[[ 1.277  0.432 -1.195  0.628]
 [-0.979 -1.362  0.676  1.940]
 [-0.963  1.997  0.222 -1.921]
 [ 1.452 -0.605  1.301  0.917]
 [ 0.951  1.265  2.184  1.385]
 [ 0.614  0.973  0.293  0.729]]
Which number is the entry in the top-right corner? 0.628
Which number is the entry just left of the smallest entry? 0.222
The top-left entry is 1.277
Which number is the bottom-left entry? 0.614
Which number is the third smallest entry? -1.195
The entry just right of 1.301 is 0.917
Which number is the largest entry in the last column? 1.940
Which number is the second largest entry? 1.997
Which number is the smallest entry in the last row? 0.293
The bottom-right entry is 0.729
The entry directly below 1.301 is 2.184
Which number is the entry just left of 0.676? -1.362
Which number is the 2nd entry in reading order? 0.432
The smallest entry in the last column -> -1.921

Questions about the row below.
1) The entry just left of 7098?
2) The entry just left of the smallest entry?
[5390 5495 7098 2537 3552 7567 6815 7832 5916]
1) 5495
2) 7098

a =
[[ 28.3 -17.1   9.8 -34.3 -10.6  31.6  28.8]
 [ 19.4  -2.7  42.0  51.4 -10.1  39.5 -47.7]
 [-42.2  31.0 -19.5  44.4  25.4 -52.8 -35.5]
 [ 20.2  -3.1  39.1  44.2  -8.7  38.2 -41.6]
 [  4.7   1.2 -11.5 -29.2   6.2  -3.5  37.4]
 [ -8.0  10.9 -31.5 -43.6  19.6 -28.1  55.1]
 [ 10.8 -11.5  25.6  27.2 -16.3  26.4 -39.7]
 [-34.2  30.3 -12.7  45.2  23.7 -42.2 -28.3]]
Rows and columns are numbered from 1.
Report the entry directly below 19.4.
-42.2
The entry at row 1, column 1 is 28.3
The entry at row 1, column 2 is -17.1
Report the entry directly below -43.6.
27.2
The bottom entry of the column that holds the largest entry: -28.3
The entry just left of 23.7: 45.2
Report the entry just left of 42.0.
-2.7
Report the entry just right of -10.6.
31.6
Report the entry at row 1, column 3.
9.8
Report the entry at row 2, column 1.
19.4
The largest entry -> 55.1
Report the entry directly above -28.1.
-3.5
Report the entry just right of the smallest entry.
-35.5
The entry directly below the largest entry: -39.7
Report the entry directly above the largest entry.
37.4
Report the entry in row 3 and column 2.
31.0
Report the entry just left of the largest entry.
-28.1
The top-right entry -> 28.8
Report the bottom-left entry.
-34.2
The entry just left of 27.2: 25.6
Report the entry directly above -29.2.
44.2
Report the entry directly above 44.4.
51.4

Questions about the table below.
1) Give the entry just right of -12.9.
2) Give the entry just left of the smallest entry.
3) Give the entry just right of the centre entry.
4) Give the maximum.
5) Give the entry just right of -11.3.
array([[-37.2, -24.0, -32.4, -22.3, -35.0, -30.4, -16.9, -30.0, -21.6,
        -14.6, -23.9, -43.3, -26.7, -18.3, -69.9],
       [-32.5, -11.3, -47.4,  -7.0, -12.1, -24.2, -17.5, -29.8, -33.7,
          0.6,  -6.1, -36.9,   1.7, -12.9, -17.2],
       [-56.7, -46.5, -28.0, -38.2,  -3.6, -47.3, -13.0, -31.9,  -6.9,
        -14.3,  -3.3, -61.9, -10.5, -10.3, -40.8]])
1) -17.2
2) -18.3
3) -33.7
4) 1.7
5) -47.4

array([ 53.7,   7.9,  35.8,  42.3,   6.4,  54.0,  58.3,  14.8,  54.8,
        56.4,  25.0, -17.9, -36.2])
The entry just left of the smallest entry -> -17.9
Report the entry just left of 54.0.
A: 6.4
Report the entry just left of 56.4.
A: 54.8
The entry just right of -17.9: -36.2
Report the entry just right of 54.0.
A: 58.3
Report the entry just right of 6.4.
A: 54.0

arr =
6	5	3	3	1	6	7	3	4	5	3
6	5	4	3	3	2	2	5	8	6	3
6	4	3	1	5	7	2	5	3	3	6
5	4	3	2	2	7	5	3	5	3	3
6	5	3	3	1	3	8	5	2	5	5
6	6	4	3	3	3	2	1	2	5	7
6	6	4	3	3	3	2	1	2	4	7
6	6	4	2	3	3	2	1	2	5	7
Counting starts at 1.
The entry in the bottom-left corner: 6
The entry at row 2, column 1? 6
The top-right entry is 3
The entry in row 1 and column 3? 3
The entry in the top-left corner: 6
The entry in the bottom-right corner: 7
The entry in row 3 and column 1? 6
The entry at row 1, column 2: 5
The entry at row 3, column 2 -> 4

[ 46.9  58.7 -11.5  26.0 -35.1]
The entry just right of 58.7 -> -11.5
Give the entry just left of 58.7.
A: 46.9
The entry just right of 46.9 -> 58.7

A =
[[ 15.2 -16.3  53.6 -64.7  59.3]
 [  8.3   6.8  53.5   0.4 -49.7]
 [-16.8  19.6  45.3  12.4 -33.7]
 [ 64.1  58.9   9.2   3.3 -46.1]
 [-12.8 -41.5  45.3 -58.6   2.3]
 [-16.5   0.6  58.6 -56.8  48.7]
 [  6.1 -52.6 -18.9 -48.6  11.3]
 [-18.7 -44.4  46.2 -60.4  20.8]
 [ 50.9  46.8   7.0   9.4 -44.4]
 [-10.8  -9.9  59.3 -44.3  55.5]
 [ 21.2 -14.8  16.3  24.9 -29.9]
 [-32.5 -12.7  42.0 -28.2 -18.2]
 [ 18.4 -54.9  38.5 -31.8 -31.9]]
The 2nd-last entry, reading row by row: -31.8
Give the entry directly above 21.2.
-10.8
The second smallest entry: -60.4
The 2nd entry on the main diagonal: 6.8
Give the median of all entries.
2.3
The entry directly below the centre entry is 46.2
The entry in the top-left corner: 15.2
Give the entry directly above -18.9.
58.6
The largest entry in the last row -> 38.5
The entry directly below the smallest entry is 0.4
Give the entry in the bottom-right corner.
-31.9
The minimum: -64.7
Give the fourth entry from the end, reading row by row.
-54.9
The third smallest entry is -58.6
The entry just right of -12.8 is -41.5
The bottom-left entry is 18.4
Give the last entry of the smallest entry's row.
59.3
The entry directly below 19.6 -> 58.9
Give the entry just right of -48.6.
11.3
Give the entry just right of 16.3.
24.9
Give the entry directly above -32.5.
21.2
The entry directly above 18.4 -> -32.5
The third entry in reading order is 53.6
The entry just left of the centre entry is -52.6
Give the entry directly above 11.3.
48.7
Give the entry directly below 0.4.
12.4
The entry directly above -54.9: -12.7
The entry directly below 6.1 is -18.7
The entry just right of 15.2 is -16.3
Give the entry directly above -60.4.
-48.6
